In the rows, 100 means zero.
A state moves one step at a time under one of 6 hidden systems, and each row is a state written as 26 numbers. Each run below is a few steps of one system.
runas, trace 1 (8 x 26):
0: 106  87 107 120 122 116 118 104  99  88 109  99  80 108  86 106 103 112 138 109 101 114  92 110  77  97
1:  70  86  90 125 132  84 103  91 114 108 107  99  84  93 111  97 105 116 110 106  94  89  91 105 110  84
2:  83 107 109 124 105 109  84  87 100 117  87  91 101 113 126 119 105  89 101 109  87  77  95  86 105 112
3: 101 117 115 111 113 120 121  92  73 100  88  97  99 110 105  92  84  86 107  87 108 104  93  90  82 111
4:  89 101  85  92 129  99 101  84  86  99 113  89  91 102 107  79 105 113  83  89 120 117  94 116 100 102
5:  91  97  92  95 100  99  61  99 105  81 105  96  82 105 113 114 115  95  85 103  93  88  92 120  97 106
6: 105 110 126 104  99  95 110 120  94  88  76 115  91  88 113 110  98  91  98  94  78  94 104 106  84 110
7: 110 100 111  98 119 102 128 107  89 118  99  93 108  98 103  98 110 122 104 105 101 129 111 104  92 111
runas, trace 2:
0:  98  87 109 103  53  66  75 122 142 136  75 104 139  81 108 131 107  98  84 133  49  71 121  76 148  86
1: 147 111 135 115  55 133 138 107  85 120  74  96 141 121  60 111  71  75 140 110 101 118 113  55 103 107
2: 107  84  64  95 110  94 137  70  98 103 134  96 106 101  50  47  73 118 116  85 153 135  95  92 129  70
3:  75  77  53  89  73  77  33  66 136  93 131 107  87 102 102 106 112  94  76  99 117  61  94 100 153  88
4: 113 126 130  94  44 101  95 112 100  91  68 146 100  84 118 126  85  48  95  82  83  46 115  65  95 123
5: 131 123 114  64 100 107 171 113  68 136 103 115 133  79  94  75  90 115  96  83 128 139 131  71  72 121
6: 100  74  47  54 102 111  66  93 109 102 162  64 109 110  65  85 118 133  94 123 130 132  94 114  87  70
7:  81  85  88 100  62  74  41 122 136  57  89 106  84  83  88 111  85  72  87 113  57  52  81 113 114  48
fasa, trace 3:
0:  84  57  64  93  81  82  35 109 151  78 133  95  79  96  82 125 123 114 107 135  80  77  89 123 112  58
1: 107 112 122 121  61  99 115 124 101  70  58 111 108  88  65  89  42  53 122  98  68  73  86  77  99  52
2: 144 106 135 112  99 114 153 103  78 135  73  79 146 118  83 101 100 117 112 110 102 163 122  91 122 132
3:  89  73  61 108 126 129  81  54 109 119 163  84  83 135  94 109 132 130 132 113 150 112  92  98  99 113
4:  43 102  72 121 119  69  98  77 113  96 106 124  74  74 116  68  68  82  92  75 104  41  77  82 118  57
5: 115 128 146 105  68  78 114 117  95 116  41 126 126  83 135 119  95  75  68  86  67  81 127  84 132 139
6: 140 112 117  70  98 152 101 105  69  97 120  97  93 125 106 129 133 108 114 101 126 135 116 107  39 161
7:  63  83  52  73 153  89  93 102 102  92 152  83  76  82  94  63 106 138  89 105 118 114  80 128  62  53
daz, trace 4 (8 x 26):
0:  77  90  89 124 139  82 123  86 100  94 104 104  80  90  98  73  89 114 107  88 110 103  86 110 114  80
1:  83  88  96 108  98  82  71  93 124 116 101 106  96  98 128 125 125 107  88 112  86  77 108 100 127 113
2: 103 123 117  98  78 122  95 100  83  94  83 109 102 105 110 110  84  64  99  89  97  74  98  76  77 112
3:  95 114 104  95 139 100 130 102  72 101  98  93  95  93 109  75  95 113  89  85 110 125  97 114  79 105
4:  91  78  80  97 115  97  70  96 117  94 127  92  80 107 104 116 131 125 101 116 101 104  95 125  99 100
5: 102  97 108 107  69  96  78 114 114  74  83 109  92  95  91 113  85  74 105 105  75  72  93  98 102  82
6: 111 118 131 107 108  99 135 116  80 116  67  92 123  94 107  94  87  99  94  99  82 118 108  93  97 108
7: 102  90  92 108 127 124 107  82  92 115 123  84  95 122  99 105 119 123 122 110 123 122  98 102  85 116
fenob, trace 5 (8 x 26):
0: 101  89  70  77  63 112  96 111 115 121 126  72 145  97  43  79  63  95 119 134  97  99  94  56  88  25
1:  80 105  79 105  91  78  94  87 101 117  81  59 146 100  75  56  57  87  69 106  90 103  85  82 152  41
2: 110 118  98  96  88  88 103  65  82 130  78  77 144 116 105  76  88  93  56  83 120 123 109  87 170 123
3: 117 113  90  86  95 104 122  55  75  97 115 123  93 111  97  76  95  94  89  55 164 114 109  92 129 144
4:  91  87  75  82  99  72 109  83 116  90 136 156  63  72 108  90 111 111  98  69 139  78 111 102 113 113
5: 100  94  92  68  62  82  91 120 126 111 118 146  97  64 111 122 111  97  97 103  92  59 123  75  85  98
6: 110 112 102  57  72 107 107 137  93 104 103 103 123  75  84  93  82  89  94 110  85  97 109  77  52  71
7: 101  94  77  71 103  99  90 112  95 102 114  61 125 100  70  72  89 116  82 118  98 132  93 110  92  58
daz, trace 6, 8 rows:
0:  74 116  93  97 132 101  92  84  82 124  98  75 112 104 130  87 104 105  69  97 101 102  93  99  99 104
1:  91 102  86  97 105 114  58  81  92  83 109  79  86 122 109 106 111  93  83  98 108  99  84 120  99 110
2: 108 104 110  97  91  92  84 109  95  59  80 105  82  98  96  99  94  86  83  86  90 103  91 130 109 104
3: 124 101 125  95  98  98 113 124  93  94  83 105 102  94 101 114 112 109  98 104  84 123 113 117  91 120
4: 115  90 105 103 103 119 113 110 100  96 112 102  92 105  82 111 105 110 132 112 104 112 102  98  71 100
5:  91  84  93 115 108  87 113 104 116  98 106 108  90  88  85  94  91 109 122 108  93  94  95  98 104  71
6:  88  96 104 116  97  90 101  99 114 126  90 101 115  96 111 109 102 100 101 113  83  83 106  82 119  95
7:  95 115 105 109 100 119 103  82  86 116  95  94 110 114 111 101  91  85 103  97 108  90  97  75  96 111
Denip, trace 7:
0: 108  95 114  98  68  96  69 101 121 142  88  96 132 109 129 146 134 103  83 127  74  86 126  82 132 135
1: 103 118 110 109 117 159 120  89  65 111 112  84 101 128  96 100  86  86 136 104 119 103  88  69  36 106
2:  65  98  79 100 155  66 110  93  94  92 104  87  86  79 110  56  92 124  67  85 103 115  85 133 113  71
3:  89  82  93 114  67  85  42  90 136  95  98 109  91 105 116 138 118  87  94 114  80  56 101 101 142 106
4: 122 129 136  99  78 133 121 120  73  86  73 112 102 103  96 110  76  63 120  92  90  89 100  76  49 110
5: 105 102 100  75 144  89 121 115  78 102 105  79 100  90 107  79 118 139  71  97 104 156 106 140  83 110
6:  83  59  71 123 106  92  67  79 141  96 137 102  74 111  91 121 125 122 129 122 106  86  91 111 128  87
7:  98 110 121 126  72  93 124 113 106  94  68 128 105  83  87  97  57  63 123  95  77  62  97  64 105  73
Denip, trace 8:
0:  87 117  97 130 116 123 107  45  76 111  99  95  95 133 116  90  88  80 105  76 138  88  88  78 123 129
1:  75 121  93  92 119  85 106  76  83  95 100 128  76  84 138  81  97  88  67  58 123  75  99 100 105 125
2:  91 106  90  65  85  94  71 105 107  99 118 128  83  81 132 120 124  97  75  91 104  68 112  99  77 122
3: 101 101  93  66  87 115  90 128 100  88 122 110  92  84  92 107 100  97 106 111  93  87 101  93  39  80
4: 103  88  91  80  98  89  92 130 107  88 104  80 109  87  73  89  95 113  93 121  79 121  95 118  86  60
5: 115  83 100 114  81 100  80 105 113  89  90  74 113 116  71 109  97 100 110 124  83 116  94 113 128  81
6: 121 103 120 127  92 110 119  92  88  89  75  93 106 120  79  98  81  86 118  96 103 118  94 100 124 108
7: 111 103 111 111 116  92 127  84  87 105  91 107  97 104 108  92 105 111  96  82 118 122 108 109 127 131
fenob, trace 9, 8 rows:
0: 106 120  79  84  68 105 123  67  80  81 113 128 100  96  66  53  47  62 101  52 156  87  94  67 117  88
1:  84  92  74  70 107  39 122  98 118 118 116 135 102  52 112  66 103 129  60  76 117  98 120 103 141  92
2: 119 102  83  52  44 108  79  93 111 135 131 118 129  96 100 119 115  93  90 103 124  82 129  57 102 121
3: 104 116  83  63  74 101 109 109  86  73 112 118  99  78  68  61  58  74  92  75 121  91  93  84  72  64
4:  95  86  76  66  99  58  93 113 117 112 112  93 118  71  91  79 106 129  61 107  94 118 111 116 129  73
5: 126  98  90  78  45 113  72  88 105 110 107  90 132 119  74 109  96  85  96 110 113 102 110  77 126 105
6: 110 110  98  95  87  88 127  97  87  75  90 114  99  88  69  63  61  81  97  72 118 108  95  99 117  82
7: 102  86  87  89 105  67 119  95 115 125 113 110 112  82  99  88 114 131  87  99 112 118 120 103 137 103
Sagem, trace 10 (8 x 26):
0: 101 126 115  84 142 117 139 109  57 133  91  68 128 102 114  76  97 118  82  98 103 142 105  96  60 109
1:  79  67  62 117 130 109  73  75 116  95 138  60  89 126  72  89 107 126 122 125 114 117  74 118 110  63
2:  93  87 112 135  69  76  75 108 132  59  71 128  72  90  93 117  83  69 113  98  67  54  87 108 136  80
3: 120 133 140  90  89  90 120 111  76 125  54 112 127  89 142 111 108  90  57  81  85 107 130  94 114 155
4: 108 103  87  88 140 143 119  71  65 121 138  72 100 131  98  89 119 128 113  97 151 147  99 101  67 131
5:  68  68  65 124 124  86  97  96 128  69 134 113  55  87  71  81  85 111 140 103 108  78  72 113  94  40
6:  87  96 115 105  64  54  72 129 137 102  65 128 104  66 128 130 106  86  75 111  43  49 114  97 134  93
7: 133 138 139  78  85 143 102 105  57 128  75  82 135 127 131 128 116  84  77 101  99 120 121  82  67 165
Sagem, trace 11:
0:  71  73  99 133 140  57  91 122 125  59  86 100  60  77 100  94 100 120 100 109  61  98  77 155 115  59
1: 112  92 139 122  88  85  77 121 119 102  59 104  98 103 135 155 137 103  91 121  49  94 115 122 129 142
2: 121 123 145 125 131 143 144  99  57 113  76  87 102 127 118 114 106  99 124  97 104 131 103  97  63 149
3:  64  85  81 138 175  95 132  77  97 114 120  78  84 103  98  67  96 135 123 103 114 120  77 111  99  69
4:  62  70  87 141 100  72  55  85 148  94 104 113  72 100 118 130 115  99 111 117  75  47  87 106 142  84
5: 103 137 144 108  82 109  95 111  83 101  52 122  99  97 150 133 103  61  81  83  73  63 110  85  86 149
6:  95 130 103  82 157 125 126  88  48 123 106  65 110 114 129  76 109 119  73  87 126 143  98 109  58 129
7:  69  63  55 115 141 100  71  80 119  70 146  78  59 113  77  87 111 128 122 114 116 108  68 137  96  59
fasa, trace 12, 8 rows:
0:  91  95 113 108 100 105  68 124 111  63  92 115  61  95 119 137 116  88 110 108  67  70  90 123  63 103
1: 107 107 129 106 120 100 124 144  88  83  70  91  97  86  95  98  88 103 109 111  60 117  93 118  59  79
2: 107  81 108 115 115 107  92 115 109 115  95  62 117 117  92 119 121 127 112 139  72 132  99 117 101  91
3:  83  86  92 135 112 120  81  84 108  89 104  76  88 127  85 106  90  91 131 119  94  90  73  99 100  74
4:  88 107 117 141 122  90 126  88  92 100  68  94 100 104 103  85  76  90 106  92  91 100  87  96 128  92
5: 107  98 119 127 112 104 109  85  98 114  87 105  94 114 122 123 121 109 110  99 102 106 109 104 121 142
6:  86  98  98 109 128 113 104  90  95  95 119 115  65 102 118 108 114 106 119  94 112  87  94 102  67 114
7:  73 102 101 103 126  79 107 114 105 109  94 107  92  74 125  95  99 108  87 101  77  85  98 103  87  83

Which system made each run below?
trace 13, 2 rows:
0:  95 133 125 123 122 137 146  77  62 127  89 112 101 113 125  95  81  77 120  79 121  87 100  55  66 129
1:  62  94  72 105 168  93 111  70  93 102 136 105  60  94 128  76 116 130  95  79 135 101  86 118  86 104
 => daz
trace 14:
0: 106 112 121  96  91  66 133 117 101 136  66 110 136  73 116  93  94 106  71  98  77 106 125  84 134 107
1: 114  99  91  94  97 138  94  71  88 136 126  77 120 136  99 114 120 110 113 112 134 118 108  78  97 132
 => Sagem
trace 15:
0:  82 104 103  96  90  91  66  98 115 113  97 118  91  92 146 132 125  93  79 101  85  58 110  93 103 127
1:  97 133 117  86  98 126 102 109  69  89  85 103  96  98 117  98  83  69  90  86  96  82  94  86  47 108
 => daz
trace 16 (2 x 26):
0: 113 109 132 123 113 106 123 113  82  93  65  87 106 107  97 101  88  94 109 103  79 121  96 108  96 104
1:  94  91 100 125 130  95 115  83  97 116  95  79 108 113 101  92 106 120 104 106 104 125  96 109 128 103
 => Sagem
trace 17, 2 rows:
0: 105  72  81  99  83  81  85 107 125  34 120 134  50  82  58  93  89  94 122  88 109  88  86 132 106  69
1: 123  89 125 108  74  64 151 137 118  99  72 136 112  62  70  93  76 103 121 101  74 105 120  88 123  77
 => fasa
trace 18, 2 rows:
0: 101 114 101  77  65 107  86 119  97  99  88  91 126  91  85  95  72  72  88 109  80  83  98  76  80  68
1: 119 109 100  76  96 115  83 109  77  90  92  59 122 118  85  90  98 101  75 108  97 140  95 121  93 100
 => Denip
trace 19, 2 rows:
0: 107  95  95 108 143 160 104  82  71  97 133  61  84 145  88 107 118 119 140 114 132 142  82 113  40 115
1:  38  80  63 127 164  63  93  79 118 103 117  80  79  87 112  62  93 127  88 102  96  88  72 122 125  46
 => fasa
trace 20 (2 x 26):
0:  72 102  94 131 150  83 106  73  87  89  84  74  88 109 109  66  89 108  79  83 107 117  77 130 136  92
1: 100  96 107 117 101  94  82  70 107 116  95 107  95 118 134 128 134 105  88  94 109  93 111 105 143 154
 => fenob
trace 21:
0: 136 103 135  96  59 121  88 133 100 106  70  80 133 115  89 138 106  88 106 133  60 114 113  93  89 112
1: 116  97  93 100 119 145 106  91  76  92 121  59 104 135  66  89  95 109 129 114 122 144  83 107  64  90
 => fasa
trace 22:
0:  70 100  70  90 122  95  36  85  93  71 104  49  91 117 108  83 101  99  51 103  94 106  70 144 112  78
1: 108  99 114 119  81  77  71 102 104  37  59 101  77 103  87  96  82  72  79  82  79  97  81 144 146  94
 => fasa
trace 23, 2 rows:
0: 123 106 128  98  89 116  80 114  91  87  81  95  94 114 116 136 125  95  94 107  82 111 108 119  88 140
1: 120  96 115 107 112 119 113 112  86  65  99 102  73 109  80 104 100 101 127  98 103 124  92 125  68 107
 => fenob
trace 24 (2 x 26):
0: 106  88 122 119  85  76 143 141 123 109  77 121 115  66  73  99  73 102 135 121  60  92 109  78 100  54
1:  91  99 110 127 116 111 134  94 102 172  97  79 143 109 108 106 100 117 126 129  91 104 111  53 102  94
 => daz
trace 25:
0:  82  96  62  37  89 104  56 123 110 109 146  88 109  79 102 102 113 111  74 124  94  84 102  93  44  65
1:  90 107  87  79  83 103  65 124  97  88  87  53 130  99  74  80  68  80  72 123  65 100  79 101  87  38
 => daz
trace 26:
0: 100  87 109 112  92 100  59 118 116  55  89 104  66 104 100 130 111  89 107 112  70  84  86 134  89  98
1: 104 104 139 127 117  80 145 123 100 104  63 124  95  79 118 107  98 106 110  96  71 101 112 103 102 112
 => runas
trace 27 (2 x 26):
0: 111 113 114  88 101  87 123 120  83  84  77  97 109  85  88  78  81  96  82  89  89 122 101 115  97  90
1: 115  84  96  95  98  98  83  94 107 103 109  89 102 113  97 116 128 120  95 112 105 123 108 121 123 121
 => Denip
trace 28:
0:  99 104 111 110 124 104 115  98  87 133  89  75 122 109 116 102 112 118  93 112  93 125 107  99 106 115
1:  91  88  91 129 119 120  95  76 101  97 114  85  86 126  92 103 101 102 129 107 114 101  84 100 103  97
 => Sagem
trace 29 (2 x 26):
0:  91 104  86  86  78  96  93 102 104  87 108 113  98  85  84  84  73  77  97  91 104  74  92  82  93  69
1: 115 111 103  69  73  94  85 116  92  94  88  90 121  94  94  95  95  93  66 101  91 112 107 106 105  99
 => Denip
